0: [5 6 5 3 4 4 4 6 5 4 5 4]
1: [3 3 2 3 3 4 3 5 5 6 3 6]
2: [6 6 5 4 5 5 4 7 6 5 4 4]
3: [5 6 4 5 5 3 5 4 5 6 4 6]
4: [5 4 6 6 4 4 4 4 4 4 6 3]
5: [3 5 7 5 4 4 3 4 3 1 6 3]
6: [7 7 7 6 5 3 5 4 6 5 4 4]
7: [4 2 1 4 5 6 6 5 4 8 3 6]
8: [5 7 4 2 5 4 5 5 7 6 3 6]
9: [7 2 3 6 8 8 7 5 5 6 3 6]
10: [3 4 7 5 2 4 2 6 2 2 7 3]
11: [5 6 7 5 4 4 3 4 5 2 6 3]
12: [7 3 4 8 9 9 8 3 5 5 3 6]
13: [4 3 7 6 4 5 3 5 3 2 7 2]
14: [5 5 4 3 4 4 4 6 6 6 4 4]
15: [1 5 2 2 3 3 4 2 5 5 2 7]
16: [4 5 6 5 3 3 3 4 3 3 7 3]
17: [5 3 4 6 7 7 6 4 4 5 4 5]
18: [6 3 3 7 8 8 8 4 5 6 3 6]
19: [5 6 5 5 4 3 5 3 5 6 3 5]
20: [3 8 3 1 4 2 5 1 6 5 2 7]
21: [6 8 6 5 4 2 5 2 6 5 3 5]
22: [6 5 3 3 4 4 5 6 6 7 3 5]
23: [4 3 6 7 4 5 4 3 3 3 8 3]
24: [9 7 5 4 6 4 5 5 6 7 4 4]
25: [4 4 7 5 3 4 3 6 4 3 6 2]
26: [3 4 5 5 3 4 3 4 3 3 6 4]
27: [3 3 8 6 3 5 1 8 0 0 8 1]
28: [3 3 5 5 3 4 3 5 3 3 7 3]
29: [4 4 6 6 4 4 4 3 3 4 7 3]

[4 6 4 2 4 3 4 4 7 5 3 6] -> 8 14 3
[3 1 4 5 3 5 3 7 3 5 6 3] -> 28 26 25
[1 5 2 3 4 4 5 1 5 5 2 8] -> 15 20 1
[0 6 2 1 3 3 4 0 4 4 2 9] -> 15 20 1
[3 3 1 3 5 5 6 3 4 6 2 7] -> 7 1 15
[6 6 5 5 4 2 4 3 5 5 3 5] -> 19 21 3
[0 4 1 2 3 4 5 2 5 6 2 8] -> 15 1 20
[4 3 6 7 4 5 4 3 3 3 8 3] -> 23 29 13
[8 7 4 4 5 4 5 5 7 7 4 4] -> 24 22 2
[4 1 4 5 4 5 4 6 4 5 5 4] -> 28 4 26
[7 8 7 6 5 3 6 3 6 5 4 4] -> 6 21 19
[3 7 3 1 4 2 5 1 6 5 2 7] -> 20 15 8
[5 9 4 1 5 2 5 2 8 4 1 6] -> 20 8 21
[2 5 2 2 4 4 5 3 5 6 2 7] -> 15 1 20
[3 5 9 6 2 5 1 7 1 0 9 1] -> 27 10 13
[1 5 2 2 3 3 4 2 5 5 2 7] -> 15 20 1
[0 4 1 2 3 4 5 1 3 5 2 9] -> 15 1 20
[6 7 4 2 5 3 5 6 7 6 3 5] -> 8 22 14
[7 8 5 2 6 4 5 6 8 5 3 5] -> 8 2 24
[3 7 4 2 4 3 4 2 5 4 3 6] -> 20 15 19
[5 2 3 6 7 7 7 4 4 5 4 5] -> 17 18 9
[3 4 8 6 3 5 2 7 1 0 8 1] -> 27 10 13
[5 7 4 2 4 3 5 5 7 5 3 5] -> 8 14 22
[3 4 4 4 3 3 3 3 4 6 5 4] -> 26 1 19
[1 5 2 2 3 3 4 2 4 5 3 7] -> 15 1 20
[6 2 4 6 7 7 6 4 4 5 4 5] -> 17 9 18
[3 4 7 6 2 4 2 6 2 1 7 2] -> 10 13 25
[4 3 2 3 3 4 4 5 5 6 3 6] -> 1 22 14
[3 5 2 2 4 3 5 3 5 6 2 7] -> 15 1 20
